First come named moves, each a turn or a mirror, each shown by rows before and after it. For each pair of rows after them, which moves, in which order, take the first row to the second? The first pair is done for you.
J:
[-4.03  1.50 -1.43 -3.54 -2.01  3.96  1.53  1.00 -0.67 -0.69  0.56  1.75
  0.04 -5.02  0.57  4.09 -2.41 -1.94 -0.13 -1.18  4.76] -> [-3.34  1.01 -1.49 -4.02 -2.64  3.56  0.89  1.30 -0.13 -0.10  1.25  2.10
 -0.31 -5.38  0.80  3.19 -0.82 -3.29  1.19 -0.73  4.82]
[-2.20  1.53 -0.84 -4.92  0.48 -0.90  3.66 -0.28 -0.65  0.75 -0.49  1.26
 -1.51  2.45  0.35  0.86 -0.28  3.55 -2.83 -0.30  1.22] -> [-0.61  0.42 -0.93 -6.18 -0.47 -1.67  2.39  1.07  1.17  2.21  1.68  1.80
 -2.49  1.55  1.23 -1.14  3.06  0.28  0.64  0.57  1.19]
[ 1.28 -0.49 -1.11  0.42 -1.31 -0.14 -0.76  0.43  1.36  0.80  0.78  1.24
  0.25 -1.12  1.09 -0.30  1.32 -2.67  3.79 -0.35  1.87] -> [-0.95  0.85 -0.94  1.59  0.04  0.86  1.37 -1.16 -0.79 -1.28 -2.08  0.36
  1.52  0.15 -0.10  2.77 -2.78  1.34 -0.80 -1.43  1.53]
[-2.63  0.59 -2.46 -0.06  0.73  4.65  0.62 -0.22  1.25 -0.92  0.69  0.91
  0.47 -2.72 -0.78  2.97 -1.10 -0.67 -0.47  0.02 -0.82] -> [-1.83  0.15 -2.47 -0.51  0.11  4.12 -0.15  0.36  2.12 -0.25  1.71  1.24
 -0.21 -3.19 -0.12  1.95  0.64 -2.32  1.18  0.61 -0.64]
M:
[ 1.12 -1.47  0.66  4.56  3.35 -0.14 -0.76 -3.44  2.42 -1.02 -1.59 -1.95
  0.99  0.36 -1.18 -2.30 -3.10  0.20 -4.26 -1.66 -3.78] -> [ 0.53 -1.05  0.62  4.10  4.04 -0.98 -1.15 -2.90  0.98 -0.60 -1.31 -1.79
  1.16  1.30 -1.38 -2.79 -2.53  1.98 -4.62 -1.00 -3.73]
[-2.67  1.42 -1.68 -1.06  0.01 -1.31 -0.61  1.57 -4.90  0.50  0.42  0.72
  0.83  1.92  1.03  0.18  1.56  4.64 -2.48  2.01  2.28] -> [-2.72  0.54 -3.19 -0.40 -1.32 -1.51 -2.07  1.99 -4.19  1.09  2.20  1.03
  0.80  0.07  1.06 -0.13  2.20  2.37 -0.93  1.66  3.82]
[ 1.50 -0.81  0.70  1.31 -0.40  1.62  2.76 -2.33  2.15 -1.68 -2.63 -0.91
 -0.79 -0.50  0.24  0.92 -2.49 -3.22 -0.27 -1.41 -0.79] -> [ 1.03  0.00  1.53  0.67  1.03  1.25  3.22 -2.20  0.88 -1.94 -3.28 -1.09
 -0.67  1.35  0.31  0.60 -2.38 -0.83 -1.63 -0.66 -1.88]
G:
[ 1.21 -0.61 -1.30  1.07 -0.36 -1.62 -0.82  0.80 -2.68 -0.41  2.61 -0.51
  0.44  1.02  1.67 -0.47  1.27  1.18  1.55  0.61  1.23] -> [ 3.43 -1.56 -0.50  1.64 -0.90 -0.36  1.23 -0.20 -0.24 -1.35  0.72 -0.90
 -0.02  0.09  1.99  0.88 -0.40 -1.21  1.80 -0.85  0.36]
[ 1.89 -2.63  1.66 -2.02  1.16  0.44  6.62  0.10  7.92  0.51 -0.82 -0.86
 -3.54 -3.22 -0.96 -1.06  3.99 -6.00  0.02  0.14 -3.69] -> [-3.22 -0.83  1.04 -2.17  5.23 -2.90  2.74  2.39  2.27  2.88  1.07 -1.29
 -1.84 -0.17 -2.68 -5.63  6.93  1.52 -2.23  3.02 -5.06]
[ 4.15 -4.34 -0.72  3.69  0.52 -0.68 -0.61  0.05  3.65  0.10  0.53  1.23
  0.49 -2.24 -0.59 -1.22 -3.01 -3.82  2.96 -0.90 -2.63] -> [ 0.59 -3.10 -1.25  3.85  3.48 -2.90 -3.47  1.64 -0.38  1.78  1.61  0.76
  1.46 -0.04 -1.91 -4.60 -0.54  1.46  1.28  0.94 -3.62]
[ 0.10 -1.94  0.36 -1.76  1.73  1.45  1.67  0.13  1.00  0.54  0.44  1.28
 -0.50  0.53 -0.19 -3.59  1.11  1.14 -2.36 -0.28 -0.56] -> [-0.08 -1.84 -0.17 -2.78 -0.04  1.32  0.93  0.43  1.10  0.66  2.00  2.38
 -0.94 -0.34  0.51 -2.85  1.83 -0.30 -0.91 -0.16  1.67]
Pairs:
Between the rows of a pair lie 2 to 3 moves.
[-1.62 -0.07 -0.86 -0.85 -2.04  0.65  2.45 -1.88  0.30 -0.91 -0.22 -0.39
  0.88 -2.40  0.73  2.32 -3.81  0.66 -0.49 -0.36  2.03] -> [-3.25  0.33 -1.73 -1.16 -2.25 -0.14  0.93 -1.07 -0.93  0.26  1.20  0.18
  0.96 -2.27  0.69  1.65 -2.54  1.26 -0.10  0.17  2.96]
G then G then M
[ 1.68  2.42 -0.29 -2.87 -0.78 -1.84 -3.34  0.07  0.22  2.81  1.94  2.36
  2.58 -1.68  1.36  0.07  0.86  2.21  0.73 -1.99  2.80] -> [ 0.64  2.39 -0.84 -2.09 -0.72 -1.11 -2.85 -0.70 -0.14  2.12  1.18  2.39
  3.41 -1.82  0.92  1.59 -0.95  3.07 -0.40 -2.91  3.20]
J then M
[ 0.25  0.07 -0.49  2.59 -0.17 -0.57  1.38 -1.29  0.18 -1.81 -1.09 -0.64
  0.61 -0.14 -0.83  2.29 -2.62  0.82 -1.94 -0.11  0.79] -> [-0.57  0.42 -0.67  2.36  0.22 -1.38  0.58 -0.71 -1.25 -1.52 -0.25 -0.60
  0.82  0.64 -0.78  1.64 -2.17  2.25 -2.33  0.77  0.92]
M then M
[ 3.64 -1.13  1.65  5.09  1.51 -2.81  1.20 -1.65  0.24 -0.92 -2.83 -2.29
  0.59  2.68 -0.05  0.63 -5.38  2.47 -2.21  1.21 -1.68] -> [ 5.34 -0.80  1.35  2.19 -2.17 -1.84  2.92 -2.01  1.80 -2.08 -1.79 -0.52
 -0.73  1.25  1.83  4.03 -5.81 -0.84  0.08  0.72  1.66]
G then G then M
[ 0.77  0.76 -1.10 -2.79  0.96  0.81 -0.30 -1.43  0.23  3.98  0.90  0.33
  0.88 -0.22 -0.19 -2.51  2.23  0.36 -0.03  1.13 -0.74] -> [-1.01  1.26 -1.62 -1.90  1.58  0.97 -0.13 -1.76 -1.47  3.53  0.56  0.30
  1.74  0.07 -0.77 -1.25  0.36  2.45 -1.66  0.93 -0.22]
J then M
